A single turn carries every row of the set below to another of its rows. Some are shown first; where does it send the rows asked next?
mer: [-2.93, +0.62, +0.78, -0.03, -0.46, +1.94, +1.75, -1.50, +0.97, -3.62, +2.22, +1.36, +0.52, -1.09, -0.50, +1.02, -0.89, -0.64, +0.66, -1.91, +0.78, -1.77, +0.24, +0.11, +0.09, +0.23, +1.13, -2.39, +0.63, -0.57, +2.02, +1.65, -0.11, -0.11, -0.56, -0.37]
teb: [-2.00, -0.15, +0.30, -0.51, -1.15, -0.56, +0.65, -0.14, +1.55, -1.35, +1.24, -0.65, -2.12, -1.42, -0.44, +0.73, -1.34, -2.92, +1.33, -0.40, +2.20, -1.47, +1.16, +0.07, +0.83, +0.37, -0.20, +1.36, +1.63, -0.74, -0.46, +0.40, -2.64, +0.30, -0.58, -1.54]
bereg: [-2.04, -0.16, -0.97, +0.63, +1.21, -0.13, +0.24, -2.15, +0.42, -1.74, -0.06, -1.03, +0.56, -2.41, +0.15, +0.06, +0.35, -1.20, +0.02, -0.94, +3.47, +0.85, +0.87, +2.11, -1.91, +0.35, +0.28, +0.07, -0.12, -1.95, +0.55, +0.59, +0.54, +0.77, -1.93, -1.57]
fis: [-1.19, +0.32, +0.35, -0.78, -0.89, +0.96, -1.47, +0.24, +0.08, +0.95, +0.46, -0.63, -0.36, +0.05, -1.50, +2.07, -0.62, -0.03, -0.83, -3.13, -1.14, -2.05, +1.46, -0.04, -0.14, +0.97, +0.05, -0.75, +0.93, +1.43, +0.15, +0.49, -0.50, -0.04, -0.23, -0.47]
Gukam: [-1.19, -0.41, +0.46, -0.43, +0.65, -0.12, -2.84, -0.91, +1.42, -1.40, +0.37, +0.15, -2.05, -1.33, +0.76, +1.08, -0.95, -0.30, +2.86, -2.00, +1.29, -2.88, -0.77, +0.29, -0.01, +0.29, +0.08, +1.27, +1.32, -1.98, +2.12, +0.35, -0.39, +0.39, -1.05, -0.22]
kada: [-2.78, +1.93, -0.16, -1.28, +0.91, +0.27, -0.45, -0.62, -0.70, -0.10, +1.89, +1.59, -1.76, -2.45, -0.89, +0.01, -0.92, -1.64, -0.32, -2.92, +0.00, -0.59, +1.23, -0.35, -0.95, +1.24, +0.50, -3.03, -1.55, -0.04, +0.50, +0.89, -0.15, -0.40, -2.30, -0.81]
talo: [-1.60, +0.20, -0.99, -2.75, +0.84, +0.60, -0.87, -0.64, -1.68, -0.44, +0.86, +0.43, -1.56, -0.06, +1.90, +1.45, -0.32, -1.99, +0.76, -0.02, +1.54, -0.34, +0.64, -0.39, -0.68, -0.24, -2.09, +0.57, -0.97, +0.16, +0.55, +0.64, -0.17, +1.81, -0.73, -2.39]
zeg: [-0.94, +0.27, +0.84, -0.88, +1.41, +0.74, -0.14, -1.00, +2.43, -2.14, +1.45, -0.82, -0.70, -1.16, -1.68, +0.49, -1.00, +0.13, +3.23, +0.29, +0.49, -1.38, +0.56, -0.40, -1.54, -0.13, +1.12, -1.89, +0.65, -3.05, -0.84, +1.15, -0.47, +0.32, -1.28, -1.35]
fegur: [-2.00, -1.38, -1.00, -1.05, +1.35, -0.02, -1.35, +0.08, +0.22, +0.86, -0.40, -0.04, -1.06, -1.17, -1.13, +0.94, +0.04, -0.92, +1.71, -1.32, +2.11, +1.57, +0.82, +1.02, -0.40, +0.63, -2.48, -2.28, +0.15, -1.72, +0.62, -0.69, -2.41, -0.46, -0.62, -1.14]
vada: [-2.04, +0.12, -1.62, -0.02, -0.62, +0.32, +0.07, +0.69, -0.82, -2.81, -0.42, +0.54, -0.68, -1.65, +0.09, +0.33, -1.45, +0.45, -0.10, -0.32, -0.15, -1.41, +1.34, +0.19, -0.08, -0.56, +0.64, -2.84, +0.36, -2.75, +0.05, +0.83, -0.06, +1.75, -0.92, +0.05]
tis: [-1.89, +0.78, -1.55, +0.56, -0.39, +0.09, -1.53, -1.47, +1.29, -1.06, +3.53, +0.18, -1.53, -0.75, -1.05, +2.38, +0.52, -0.17, +2.40, -1.07, +1.07, -0.57, +1.32, +0.42, -1.17, -0.55, +1.66, +0.91, -0.74, -1.50, +2.24, -0.63, -0.05, +0.91, -2.43, -2.88]
tove: [-1.82, -1.53, -0.10, +0.03, +0.80, +2.14, -0.68, -2.93, -0.22, +1.07, +0.26, +0.18, -2.31, -2.04, -0.68, +2.31, -0.31, -1.03, +0.21, -1.79, -0.24, -1.38, +1.31, +0.22, -1.38, -0.30, -0.32, +1.72, +1.63, -1.31, +0.03, +0.29, -1.92, +0.55, -1.59, -1.67]
sibu: [-0.57, +0.47, -0.55, -3.05, +0.47, +0.51, -1.79, -0.58, +0.45, -0.13, +2.25, -0.17, -0.45, -0.60, +0.06, +3.77, -1.01, -0.46, +1.50, -0.78, +1.00, -0.62, +0.80, +0.01, -1.05, -0.32, +1.16, -3.06, +0.36, +0.94, +1.30, +1.13, +0.94, -0.26, -0.80, +1.07]
Leb: [-3.09, -0.77, -0.92, +1.06, -1.70, -0.29, +0.14, +0.55, +0.79, -0.90, +2.45, -0.33, -1.45, -2.27, +0.04, +0.87, +0.40, -2.82, -0.45, -1.17, +1.76, +0.14, +0.65, +0.67, +0.39, +1.76, -0.09, -2.21, +0.39, -0.31, -0.29, -0.20, -0.44, +0.63, -0.30, -1.66]
kuvez: [-1.82, +0.29, +0.75, -0.26, +1.13, -0.47, -1.09, -1.24, +0.91, -0.02, +1.02, +2.93, +0.00, -0.86, +0.87, +2.37, -0.89, -0.93, +0.75, -0.57, +0.48, -0.95, -0.51, +0.72, -0.88, +0.50, -2.92, +0.70, +0.11, +0.98, +1.96, +0.68, -0.79, +0.17, -1.19, -1.42]
vezu: [-0.97, +0.90, -0.52, +0.67, +0.39, +1.58, +0.50, -1.82, -0.20, -2.52, +0.19, -0.19, -1.81, -0.21, +0.02, +3.70, -1.15, +0.12, +0.51, +0.49, +2.46, +0.84, +0.03, -0.37, -2.05, -0.64, -2.19, -1.16, +0.92, -2.21, +0.58, +0.69, -0.61, -0.76, -1.43, -0.01]
Faf: [-3.11, +0.64, -1.71, +1.45, -0.02, +0.52, +1.13, -1.01, +0.93, +0.26, +2.10, +0.48, -0.82, -1.42, -0.64, +2.64, -1.09, -0.35, +2.43, -1.11, -1.03, -0.95, -0.37, +0.02, -3.23, -1.02, +1.03, -2.34, -1.01, -0.59, +1.52, +0.99, -0.24, -0.83, +0.41, -1.24]
Potun: [-3.39, +0.56, +3.15, +0.32, +1.24, +0.15, -0.94, -1.07, -0.56, +0.41, -0.03, -2.17, -1.81, -1.02, +0.90, +2.26, -0.40, -1.70, -0.89, -1.55, +0.05, -0.81, +0.99, +0.40, +0.21, +0.55, +0.34, -2.34, +0.56, -0.89, +1.39, -0.16, -0.25, -0.41, -1.46, -0.75]
Vori: [-3.67, +0.68, -2.74, -1.72, +1.07, +2.40, +0.76, -0.93, +0.98, +0.35, +1.13, -3.49, -0.17, -1.09, +0.19, +1.90, -0.82, -1.46, +0.00, -0.65, +1.13, -0.21, +0.40, -0.14, -1.03, +0.28, -0.55, -2.76, -0.01, -0.69, +0.06, +1.25, -1.04, +0.36, -1.28, -1.57]
zafu: [-4.44, +0.17, +1.38, -0.26, -0.53, -0.51, -2.25, -1.37, +1.12, -2.19, +1.12, -2.74, -0.97, -0.99, -0.49, +1.61, -0.90, -0.92, +0.89, -0.08, +1.24, +0.25, +0.48, +1.00, +0.32, +0.83, -1.09, -2.19, +0.55, -3.35, +1.03, +0.99, -0.69, +0.38, -1.06, -0.64]
funus: [-0.40, +0.84, -1.55, -0.92, -1.22, +1.27, -0.33, -0.83, +0.45, -0.67, +0.18, +0.06, -0.12, -1.10, -1.25, +1.51, -0.72, -1.24, +3.83, -0.90, +0.55, -0.72, +1.24, -0.23, -1.18, -0.54, +0.53, -2.23, -0.02, +0.65, +4.22, +1.10, -0.41, -0.88, -1.32, -2.19]
Kad: [-2.54, +1.58, -0.91, +1.27, +0.86, +1.80, -0.89, -1.76, +2.30, -0.35, +0.22, -0.52, -1.51, +0.17, -0.42, +1.32, +0.85, +0.41, +2.40, -0.11, +1.33, -2.02, +0.76, +0.61, -2.52, +0.01, +0.66, +0.07, -0.48, +1.51, +2.68, +0.46, -1.19, +0.79, -0.42, -0.49]
pasob: [-3.19, -0.61, -1.82, -0.54, -1.04, -0.33, -0.58, -0.65, -1.44, -0.41, -1.10, -1.73, -0.71, -2.24, -0.13, +1.48, +0.71, -1.43, +0.09, -0.41, -0.62, -1.34, -0.27, +1.14, -0.45, -0.58, -0.78, -0.34, +1.38, -2.38, -0.57, +0.45, +0.04, +0.65, +0.60, -0.79]
nop: [-4.12, +0.69, +0.32, -0.01, +0.23, -0.15, -2.12, -1.35, -0.63, +0.70, -0.01, +0.14, -0.20, -0.69, -3.43, +1.95, -0.87, -0.70, +3.28, -1.38, -0.68, +0.31, +0.94, -0.09, -1.59, +0.27, +0.28, -0.04, -0.16, +0.71, +1.65, +0.30, -0.66, +0.77, -1.41, -1.49]
muru: [-2.05, +0.17, -0.19, -0.75, +0.71, +0.33, +0.23, -0.09, +1.15, -0.57, +0.91, +0.30, -0.59, -1.95, -1.34, +2.69, -0.95, +1.64, +0.97, -2.07, +0.02, +0.18, +2.20, +1.23, -1.83, -0.60, -0.52, +0.74, -1.26, +0.73, +3.78, -0.16, +0.88, +0.31, -0.57, -1.09]
pabe: [-1.44, +0.12, +0.15, -0.33, +1.20, -0.80, -0.76, -1.06, +0.68, -1.64, +0.81, -1.10, -0.12, -1.46, +0.82, +1.61, -1.07, -0.75, +1.24, -0.41, +1.19, +1.79, +0.68, -0.20, -0.94, -0.18, +0.30, -2.94, +0.58, +3.04, -1.25, +0.73, -0.31, +0.18, -1.74, -0.39]
Tek: [+0.05, +1.57, -1.31, +1.03, +0.39, +1.48, +0.23, -3.24, +0.21, -2.76, +1.14, -0.53, -0.89, +0.43, -1.38, +1.59, -0.61, +0.07, +1.50, -1.12, +1.37, -0.15, +0.20, -0.31, -1.24, +0.39, -0.05, -0.23, +2.25, +0.07, +1.44, +1.88, +0.21, +2.17, -0.02, -0.84]

sibu turns into Tek
kada turns into zeg
vezu turns into talo
And these:
zafu turns into pasob
mer turns into Gukam
muru turns into funus
fegur turns into Vori
Faf turns into tis
vada turns into teb

